In the rows, zero is written as 128.
Which row each row swaps with, under one turn or mirror
The rows were stretched afterwards, more along some directions than others.
lura: [138 123 120 119 117 131 133 144 115 110 136 111 130 116 136 109 108 134
 145 100 137 120]
Leto: [135 113 138 134 155 145 140 128 112 141 159 105 121  99 127 120 116 114
 149 124 144 122]
dul: [113 148 119 120 133 123 151 114 115  96 140 133 121 134 106 150 122 127
 128 102 118 126]
putif: [107 156 124 147 130 113 164 126 136 125 151 138 126 134 101 143 107 149
  90 119 124 139]
Tuz: [131  92 135 105 136 116 128 121 119 135 156 128 120 151 143 117  81 168
 132 160 116 110]
Diri: [137 132 141 128 160 142 140 123 145 126 137 119 106 115 172 113 106 126
 116 103 109 135]
Nokup: [144 117 134 144 119 119 150 122 136 154 159 118 127 143 142 119  95 154
 134 120 150 134]
Damu: [142 110 142 127 148 117 171 129 130 111 150 138 117 132  86 132 127 115
 139 143 158 127]
Dozuz: [118 127 122 127 140 143 170 132 136 134 133 118 109 136 120 152 111 118
 124 111 156 154]
zufi: [133 121 142 144 142 136 151 124 136 138 136 138 117 139 163 121  96 160
 123 110  98 130]
Nesit: [126 110 150  98 155 117 114 133 113 144 129 122 104 125 140 126 130 140
 169 129 100 133]
Morum: [133  94 150 118 169 115 132 124 108 145 143 125 103 131 151 108  95 136
 173 136 117 114]
Seruv: [143 108 121 129 144 120 159 127 118  89 140 147 121 143  83 132 116 130
 130 110 139 127]
Digu: [125 107 124 128 125 131 141 145 136 145 141 130 128 114 126 106  67 166
 114 137  87 137]
ked: [119 109 104 122 117 126 154 133 112  88 134 121 137 123 138 133  67 150
 139  95 127 107]
Teve: [143 126 124 129 160 160 156 119 143 131 152 121  95 117 158 130 104 116
 124 117 130 148]
lunan: [148 120 143 129 161 107 170 116 128 119 156 145 112 133  98 151 135 114
 150 118 167 132]
Mivov: [127 142 148 122 139 120 147 131 114 114 147 122 114 118 152 126 128 129
 164  92 133 116]
sokub: [125  98 113 121 142 115 160 137 106 104 159 145 125 114  74 125  89 144
 141 110 149 116]
tede: [138  94 137 130 140 158 132 117 122 157 155 123 111  98 152 116 102 130
 126 122 130 138]
Mutam: [115 147 129  97 152 130 156 135 136 115 145 130  96 141 127 131 110 131
  97 129 116 127]
zumot: [143 103 153 117 115 114 158 108 109 134 150 129 113 162 152 149 120 168
 132 127 149 113]
Ruk: [135  95 117 125 119 123 134 116  93 124 147 122 140 121 138 108  80 158
 103 140 123 103]
Redod: [128 126 116 164 124 105 143 114 122 111 158 134 144 129 111 138 109 158
 111 118 141 131]
madi: [146 114 122 135 103 124 153 119 138 135 154 132 130 135 131 130 114 158
 130 123 159 132]
vama: [132 104 144 114 146 133 163 121 142 137 153 133 109 132 174 142  97 132
 147 105 149 141]
Dedev: [124  90 147  98 162 145 145 131 131 142 130 127  97 115 179 107  87 143
 148 103  99 119]
timul: [147 130 149 119 164 126 149 117 126 129 137 111  99 162 154 113 129 143
 117 128 129 113]
koga: [156 107 146 121 149 119 153 103  94 115 164 149 121 109 126 117 103 160
 106  99 118  97]
saz: [157 101 142 118 144 115 135 136  86 134 162 131 111 137 109 100 121 152
 138 161 129 106]
lono: [139 109 164 125 155 133 139 121 131 160 160 147 109 101 148 117 113 140
 136 139 112 149]
Roru: [101 132 134 137 140 133 141 115 140 122 126 109 126 111 137 145 116 127
 148  71 117 135]
semaf: [159  95 143 123 162 141 152  95 108 125 151 139 119 111 156 133 109 127
 144  92 123 118]
keso: [167 110 137 144 127 119 164 113 117 138 172 134 141 134 126 132  89 147
 121 128 158 118]
fupu: [143 113 134 133 108 127 151 113 105 119 158 140 143 112 134 140 114 162
 137 102 135 120]
tus: [146  85 141 122 143 120 139 123 118 117 146 151 124 121 133 116  89 167
 113 105 113 117]
tufi: [107 105 128 146 151 135 152 128 158 122 137 113 119 114 143 149  91 127
 167  96 124 148]
sas: [125 102 166 123 144 119 135 116 125 148 167 131 107 123 154 130  99 168
 139 136 113 126]
loko: [132 129 110 153 115 121 150 107 140 123 158 132 141 138 143 154  94 138
 123 107 152 137]
palav: [142 133 138  96 122 132 168 132 102 112 159 134 123 123 106 146 118 146
 137 122 149 122]
nenaz: [102 119 124 103 162 111 129 138 130 101 128 118 109 112 153 120  90 135
 154 110 103 120]
biran: [132 118 136 113 128 139 136 128 120 126 152 126 122 118 150 118  67 164
 121 105  86 125]
Gofez: [120 119 136 114 143 117 147 137 144 150 124 119  96 155 154 115 120 142
 140 138 112 141]
gelov: [143 103 151  86 162 127 130 138  83 130 144 121 104 129 118 112 117 136
 172 141 119 106]
rufe: [148  88 154 117 159 129 135 121 110 132 152 115 116 120 145 129 101 137
 161 122 118 100]
Vus: [135 135 121 133 130 136 167 149 119 115 140 120 129 127  98 135 111 118
 132 105 142 122]
Zosi: [106 130 135 128 145 130 128 133 107 115 126 125 127 107 142 134 123 121
 166 107 104 127]
bazeg: [100 123 123 122 139 141 134 142 132 104 138 121 125  81 120 136  93 139
 146  94 110 129]
sudas: [148 114 143 114 145 109 145 134 112 148 158 125 105 156 137 129 115 167
 127 156 122 127]
viko: [130 111 125 132 155 145 149 110 118 129 168 121 123  92 116 133  89 119
 139 113 133 131]
per: [138  89 122 107 133 119 166 124 130 101 157 143 113 131 114 142  79 153
 129 126 135 130]
Topeb: [142 117 128 119 155 112 163 127 109 102 138 131 118 153  84 133 125 128
 141 109 158 112]
ges: [151  75 143 118 130 123 169 124 101 126 147 159 118 133 135 111  93 169
 134 118 127 115]
vofa: [140 110 158 100 138 123 136 120 133 144 143 127  90 146 159 123 117 162
 128 107 117 133]

vama pairs with Ruk
timul pairs with palav
Dozuz pairs with Tuz
Mutam pairs with zumot
ges pairs with nenaz

